128 stands for zero in the data rows.
Each row below has a hidden score, from 0 to 20, with 10 about the middle. What is it?
[144 119 145 147 128 136  97 129] -> 9
[127  96 109 116 112 110 157 139] -> 12
[ 85  89  84 144 143  88 115  99] -> 20
[110 136 110  85 110 127 159 133] -> 11
[ 83  82  97 155 144 133 128  99] -> 18
[107 112  96 145 149  99 110 136] -> 10
[132 117 119 108 154 160 117 107] -> 12
[156 104 140 105 119 115 133 151] -> 8
[107  98 111 144 156 141  83 124] -> 8
[114 100  89 119 107 104 100 110] -> 19
[117  97  91 144 107 102  98 150] -> 8
[130 119 128 112 142 134 101  97] -> 18
[152 119 149 119 123 135 136 130] -> 10
[121 133 123 156 139  85 122 130] -> 13
[118 106 120 120 135 114 151 156] -> 6
[104  97 102 146 156 126 122 103] -> 17
[116 115  84 121  69 102 120 125] -> 16
[104  98  94 145 123 125 119 105] -> 17
[135 102 105 124  92 145 115 109] -> 15
[117 120  98 117 111  89 137 140] -> 12
[109  91  89 115  78 119 122 132] -> 13
[126 117 102  95  96 109 140 155] -> 7
[139 127 117 134 111  89 129 151] -> 9
[148 142 169 117 154 156 116 134] -> 5
[122 150 131 168 151 157 105 115] -> 8
[ 92 151 118 141 172 105 171 143] -> 8
[134 140 148 144 138 138 116 138] -> 6
[ 95 133 121 132 154 117 125 129] -> 10
[127 125 127 123 116 154 118  97] -> 16
[104 125  79 127 101  99 138 129] -> 14
[112 116 135 159 165 127 122 120] -> 11
[122 120 116 153 108 134 129 118] -> 13
[ 88 150 105 159 151  92 109 127] -> 12
[ 98 136 132 153 171 108  96 139] -> 6
[174 145 164 112 106 172 122 185] -> 0
[155 116 148 161 134 108 137 162] -> 4
[150 155 151 120  98 137 158 194] -> 0
[126 110 107 128 120 113 116 137] -> 10
[113 147 132 163 160 163 123  88] -> 15
[193 133 172 127  91 163 113 128] -> 8
[138 152 154 132 156 140 125  87] -> 19
[144  84 134 153 128 128  62 105] -> 16
[ 99 100  75 119 120 107 131 112] -> 18
[ 85 117 108 151 150 107 112  98] -> 19
[115  72 108 130 123  84 122 133] -> 15
[144 191 145 150 124 127 159 154] -> 3
[120 188 125  97 135 127 123 112] -> 13
[156 106 153 127 132 128 138 140] -> 9
[152 143 162 131 162 128 119 103] -> 16
[134 125 119 129 122  93 119 126] -> 15
[173 101 147  91  91 130 124 135] -> 11
[151 191 151 122 126 120 158 183] -> 0
[124 104 102  90 147 123 131 135] -> 10
[130  86 104 114  89 115 117 130] -> 14
[144 136 143  92 104 141 161 182] -> 0
[ 84 142 108 158 159  96 132 107] -> 17
[ 95 110  85 165 127  91  97  99] -> 20
[142 102 142 109 129 160 116 121] -> 10
[126 129 124 157 149  90 129 125] -> 14
[165 189 174  87 101 145 163 156] -> 2
[136 122 111  88  94 122 153 181] -> 0
[159  88 144  99  97 165 114 125] -> 10
[106 134 120 129 128  98 135 179] -> 0
[135 130 128 154 139 143 126 144] -> 4
[137 116 127 135 113 169 109  87] -> 18
[102 154 143 159 155 109 124 155] -> 3
[127 108 100 116  89 128 116 109] -> 17
[ 95 131 110 128 131 120 135 114] -> 15
[121 140 118  97 118 152 138 103] -> 15
[154 119 142  96  89 123 128 121] -> 15
[152 127 154 147 139 144  87 122] -> 9
[ 75 113  93 173 167  75 133 123] -> 16
[165 122 150 123  72 142 118 147] -> 6
[175  99 166 129 114 148 130 165] -> 0
[131 116 123 139 138 111 123 137] -> 10
[ 98 145  88 100 120 128 143 144] -> 6
[119 120 112 129 125 109 129 146] -> 8
[155 120 138 101 132 119 133 149] -> 7
[104 130 116 101 130 133 131 126] -> 11
[155 167 184 133 139 194 138 132] -> 2
[120 146 148 142 179 165 113 109] -> 9
[137 100 140 123 156 171 127  66] -> 20
[116 171 144 166 147  94 147 165] -> 2
[172 112 164  93 114 166 108  96] -> 17
[131 124 126 138 126  93 133 156] -> 7
[128  98 110 127 142 113 102 106] -> 18
[134 164 160 131 149 160 144 119] -> 8
[127  74 120 113 129 125  88  97] -> 20
[ 86 119  93 144 129 114 122 102] -> 18
[110 125 123 157 161  88 121 132] -> 12
[144 153 159 119 130 158 174 159] -> 0
[ 88 129  91 138 138 132 138 127] -> 10
[112 152 133 172 148 100 121 124] -> 12
[ 97 141  98 123 113 109 158 173] -> 1
[ 98 133 122 180 169 108 136 119] -> 13
[129 194 162 168 169 139 135 127] -> 6
[134 114 131 123 128 182 122 111] -> 10
[ 89 141  96 133 111 111 156 134] -> 11
[175 155 156 103 111 126 113 139] -> 8
[101 109 104 111 123  91 125  95] -> 20
[115 143  91 122 106 130 134 163] -> 1
[155 109 161 167 120 143 119 141] -> 6
[173 111 153 108 116 143 116 141] -> 7
[129 136 151 131 151 154 131 107] -> 13
[120 154 136 139 122 101 136 155] -> 5
[150  93 129  99  97 140  88 106] -> 17
[111 123 103 145 122 131  99 104] -> 16
[131 124 111 109 107 138 134 125] -> 12
[116 153 121 105 131 110 153 125] -> 13
[140 143 152 124 118 165 139 121] -> 9
[121 159 144 130 132 139 154 132] -> 8
[ 95 135 120 157 178 136 110  81] -> 19
[153 120 126 103  90 118 142 161] -> 5
[ 95 127 111 143 140 106 118 135] -> 10
[125 147 129 102 126 127 176 157] -> 4
[136 144 159 135 189 149 135 153] -> 0
[117  99  96 116  98 123 131 116] -> 16
[122 121 125 114 116 137 121 104] -> 17
[ 90 130 103 131 145 116 119 144] -> 6
[104 159 107 119 115 108 181 146] -> 9
[132 152 138 132 143 101 139 190] -> 0
[115 129 110 104 101  91 151 154] -> 9
[139 128 163 142 149 127 130 137] -> 8
[138 110 141 150 144 118 121 125] -> 12
[126 141 123 163 122 149 120 120] -> 9
[163 128 171 110 138 154 131 110] -> 13
[114 118 123 132 155 138 117 134] -> 7
[ 90 166 108 154 140  79 156 126] -> 15
[158 134 147 121 121 152  98  92] -> 17
[147 154 155 114 121 145 156 134] -> 8
[124 167 141 150 140  96 154 171] -> 1
[102 115 101 126 138  92 126 101] -> 20
[161  91 141 130  79 113 153 162] -> 7
[ 93 126  98 147 133 129 112 113] -> 13
[134 151 147  95 123 161 132  89] -> 18
[148 157 136 102 121 128 148 138] -> 9
[140  73 122 120  75 123 131 121] -> 16
[115 159 149 128 137 114 143 144] -> 7
[ 98 169 102 125 112  92 178 171] -> 3
[111 132 120 120 149 148 118  96] -> 16
[127 159 124 139 126 108 147 140] -> 9
